In the rows, zero is written as 128.
One turn or mirror swaps these rows in pairs. Which row does each one swap with?
The rows were stretched afterwards, more along some directions than others.
Ved: [135 127 122 122 115 150  85 171 133 126 158 144 146 149 145 154 104 127]
Tozu: [119 134 153 134 137 133 144 120 134 190 113 104 118 113 158 173 124 141]
Zubo: [126 118 143 114 129 112 122 113 143 134 100 121 128 127 150 147  89 126]
pog: [123 136 152 138 130 128 124 143  99 164 112  95 105 126 144 168 116 128]
Mugu: [116 128 143 130 128 117 104 136 116 177 127 112 109 112 120 185 103 114]
viv: [121 130 134 120 112 152  81 166 135 128 156 145 143 140 134 149  99 131]
Zegu: [112 120 140 125 116 123 119 111 133 179 127 108 121  95 134 182 111 126]
nalu: [ 82 124 143 108 110 111 100 128 127 139 128 151 134 121 128 149  71 109]
Sabo: [106 148 148 113 102 120 116 135 112 163 110 125 146 159 126 161  96 121]
kinad: [124 133 138 109 132 121 107 152 131 127 114 107 127 153 143 137  71 139]
dabes: [127 137 153 112 140 131 112 124 142 122 101 113 131 125 165 150 104 140]
kug: [123 132 133 120 105 147  88 164 136 128 161 146 142 143 125 150  93 130]
kika: [102 141 154 124 121 126 109 144 104 175 115 110 126 118 138 171 119 144]
Nasoz: [103 141 148 131 114 123  93 129 118 197 131 112 124 124 120 199 109 115]
latef: [133 140 134 116 111 130 115 161 103 162 164 145 117 143 128 156 116 129]
romo: [122 133 136 126 137 118  99 130 114 179 115 107 110 111 128 175 123 138]
Rep: [122 131 124 126 114 121  96 135 137 128 110 112 136 142 147 164 102 114]
Dezam: [138 142 140 109 107 126 115 160 106 151 164 141 116 138 127 151 106 129]
fakit: [115 126 150 101 113 107 107 100 133 129 105 125 126 105 141 156  75 125]
zop: [138 138 129 116 113 133 108 154 100 155 160 144 120 139 139 166 123 121]
rog: [124 130 137 119 106 153  79 158 140 133 157 134 141 134 139 158  97 134]
fop: [119 128 139 120 109 144  93 157 142 133 156 142 139 130 129 145  85 138]
lig: [134 140 141 121 103 133 114 152 108 159 165 136 115 137 130 156 112 132]
Sibug: [103 126 165  89 118 104 106 122 135 144 103 128 121 114 115 141  55 137]
rofe: [101 132 147 134 107 126 112 110 124 189 114  93 106 108 150 180 107 131]
sesi: [115 135 140  97 120 117 100 110 131 137  99 125 130 129 130 149 101 130]
mave: [ 72 143 148  97 105 118  87 100 117 158 107 137 127 112 126 159  77 124]
mukam: [125 128 134 122 112 156  84 165 133 138 154 142 145 136 144 161 100 124]
vak: [107 139 135 123 121 125 131 110 129 191 134 107 121 107 131 160 128 138]
kazat: [109 121 128 130 139 133 116 117 131 174 135 122 112 100 142 166 123 117]
nelu: [130 136 132 116 113 134 106 157 103 159 161 146 117 133 137 164 115 131]
nif: [110 124 139 104 138 113 106 117 148 116 122 135 117 103 138 124  74 134]
gak: [136 135 134 123 109 148  87 169 138 122 167 135 139 144 127 153 109 132]
bor: [119 120 150 125 128 126 124 111 138 171 125  93 108 106 139 163 118 138]
miv: [121 124 135 134 129 131 137 150 125 170 126  94 114 133 144 159 110 133]
peb: [114 135 143 109 125 126  72 117 133 133  99 117 132 131 131 157  86 129]
puno: [103 127 146 126 124 133 110 111 130 185 107 107 120  98 130 174 127 138]
ril: [104 135 152 110 130 104  75 134 126 139 104 135 130 111 141 168  68 133]
dar: [ 87 134 127 129 122 118 105 139 117 174 125 132 129 101 114 172 117 124]
budob: [ 88 140 116 112 117 115  89 125 116 154 115 148 141 122 128 145 100 127]
pez: [108 125 151  98 131 110  75 127 136 126 108 125 119 113 135 153  51 131]
ral: [120 127 136 127 107 151  95 158 138 141 153 140 143 138 139 154  95 133]
vif: [ 82 125 142 123 110 109 125 136 122 185 151 135 115 108 110 160  95 119]
gavap: [120 133 153 111 122 120 121 130 119 118 102 107 115 138 151 136  81 129]
tam: [116 125 147 114 126 127 101 134 114 171 118 115 120 116 122 182 119 113]
Tugo: [ 83 147 127 127 106 133  89 117 105 178 134 123 127 113 113 164 134 121]
med: [111 134 138 116 130 126 101 106 127 129  95 131 142 108 162 152 109 124]
Fiv: [141 138 133 119 106 128 116 157 106 159 157 144 122 141 136 167 116 122]
dezof: [131 133 137 120 111 136 109 148 112 170 151 146 122 135 152 171 108 130]
gure: [141 141 131 114 110 130 112 160 103 146 164 139 118 145 136 156 122 128]

pez is swapped with Mugu
Dezam is swapped with mukam
Tozu is swapped with dabes
rog is swapped with Fiv

